[[131 148 138 129 133 142 142 130 131 145 128 147 144]
 [133 142 135 128 135 132 135 129 131 137 129 141 137]
 [124 107 118 127 122 114 113 126 126 109 128 107 110]]
|
[[147 144 131 148 138 129 133 142 142 130 131 145 128]
 [141 137 133 142 135 128 135 132 135 129 131 137 129]
 [107 110 124 107 118 127 122 114 113 126 126 109 128]]

[[133 123 134 128 123 122]
 [134 110 136 140 112 108]
 [135 119 136 129 120 119]
 [136 111 138 137 112 109]
 [155 121 158 105 119 124]
 [127 136 126 121 135 137]
 [120 124 120 140 126 123]
 [122 133 121 130 133 133]]
|
[[123 122 133 123 134 128]
 [112 108 134 110 136 140]
 [120 119 135 119 136 129]
 [112 109 136 111 138 137]
 [119 124 155 121 158 105]
 [135 137 127 136 126 121]
 [126 123 120 124 120 140]
 [133 133 122 133 121 130]]

[[119 133 129 104 137 144  99 142  99 116 103]
 [115 107 102  99 118 155 133 145 129 118 116]
 [116 142 141 126 131 128 131 142 121 121 146]
 [148 125 123 155 100 140 137 146 146 154 153]
 [122 136 134 120 134 118 109 122 112 145 139]
 [117 113 106 134 109 127 110 110 140 147 108]
 [130 145 140 144 137 122 154 135 122 115 107]]
|
[[116 103 119 133 129 104 137 144  99 142  99]
 [118 116 115 107 102  99 118 155 133 145 129]
 [121 146 116 142 141 126 131 128 131 142 121]
 [154 153 148 125 123 155 100 140 137 146 146]
 [145 139 122 136 134 120 134 118 109 122 112]
 [147 108 117 113 106 134 109 127 110 110 140]
 [115 107 130 145 140 144 137 122 154 135 122]]

[[127 142 126 124 141 144]
 [116 129 115 150 130 127]
 [149 102 153 141 103 101]
 [150 102 154 139 103 101]
 [132 129 133 131 128 129]]
|
[[141 144 127 142 126 124]
 [130 127 116 129 115 150]
 [103 101 149 102 153 141]
 [103 101 150 102 154 139]
 [128 129 132 129 133 131]]

[[133 127 124 142 114 127 114 125 128 137 131 122 128 110 133 123]
 [132 108 111 146 121 136 109 116 126 116 132 123 126 100 117 124]
 [132 120 121 142 117 129 113 122 130 132 132 124 127 107 130 124]
 [133 109 118 144 131 134 112 118 128 125 125 125 129 107 131 131]
 [134 120 125 143 126 130 114 124 128 135 124 124 130 112 140 130]]
|
[[133 123 133 127 124 142 114 127 114 125 128 137 131 122 128 110]
 [117 124 132 108 111 146 121 136 109 116 126 116 132 123 126 100]
 [130 124 132 120 121 142 117 129 113 122 130 132 132 124 127 107]
 [131 131 133 109 118 144 131 134 112 118 128 125 125 125 129 107]
 [140 130 134 120 125 143 126 130 114 124 128 135 124 124 130 112]]

[[147 127 123 135 139 126 118 120 122 117 122 130 131 123 131 145]
 [117 118 122 117 120 132 127 125 127 140 150 131 121 136 142 129]]
|
[[131 145 147 127 123 135 139 126 118 120 122 117 122 130 131 123]
 [142 129 117 118 122 117 120 132 127 125 127 140 150 131 121 136]]

[[116 107 148]
 [110 146 152]
 [124 116 116]
 [110 147 123]
 [134 134 148]
 [145 152 142]]
|
[[107 148 116]
 [146 152 110]
 [116 116 124]
 [147 123 110]
 [134 148 134]
 [152 142 145]]
---
[[111 125 125 119 105 141 142 155 137 141 141 131]
 [121 120 133 124 115 126 133 146 135 131 139 128]
 [111 126 124 120 106 141 142 153 134 142 141 129]
 [122 127 129 125 108 126 138 140 130 136 138 129]
 [120 125 130 123 106 128 136 144 136 133 140 133]
 [115 125 129 121 108 137 140 155 139 141 140 133]
 [115 127 121 122 102 134 140 140 127 136 140 126]]
|
[[125 125 119 105 141 142 155 137 141 141 131 111]
 [120 133 124 115 126 133 146 135 131 139 128 121]
 [126 124 120 106 141 142 153 134 142 141 129 111]
 [127 129 125 108 126 138 140 130 136 138 129 122]
 [125 130 123 106 128 136 144 136 133 140 133 120]
 [125 129 121 108 137 140 155 139 141 140 133 115]
 [127 121 122 102 134 140 140 127 136 140 126 115]]

[[128 126 142 136 147 122 131]
 [130 134 104 123 109 142 115]
 [132 123 130 128 131 127 134]
 [120 128 132 130 135 133 122]
 [119 133 123 121 130 139 116]]
|
[[126 142 136 147 122 131 128]
 [134 104 123 109 142 115 130]
 [123 130 128 131 127 134 132]
 [128 132 130 135 133 122 120]
 [133 123 121 130 139 116 119]]

[[122 125 146 105 121]
 [110 144 151 127 139]]
|
[[125 146 105 121 122]
 [144 151 127 139 110]]

[[128 130]
 [132 122]
 [136 128]
 [128 137]
 [101 128]
 [132 125]
 [115 121]
 [134 115]]
|
[[130 128]
 [122 132]
 [128 136]
 [137 128]
 [128 101]
 [125 132]
 [121 115]
 [115 134]]

[[156 106 125  99 101 137]
 [156 128 102 139 135 151]]
|
[[106 125  99 101 137 156]
 [128 102 139 135 151 156]]

[[126 133 133 123 134 124 109 112 124 133 132 125 143 126]
 [125 121 146 136 129 140 122 125 135 145 120 140 101 109]
 [133 123 101 126 122 155 127 128 127 131 129 143 122 130]]
|
[[133 133 123 134 124 109 112 124 133 132 125 143 126 126]
 [121 146 136 129 140 122 125 135 145 120 140 101 109 125]
 [123 101 126 122 155 127 128 127 131 129 143 122 130 133]]
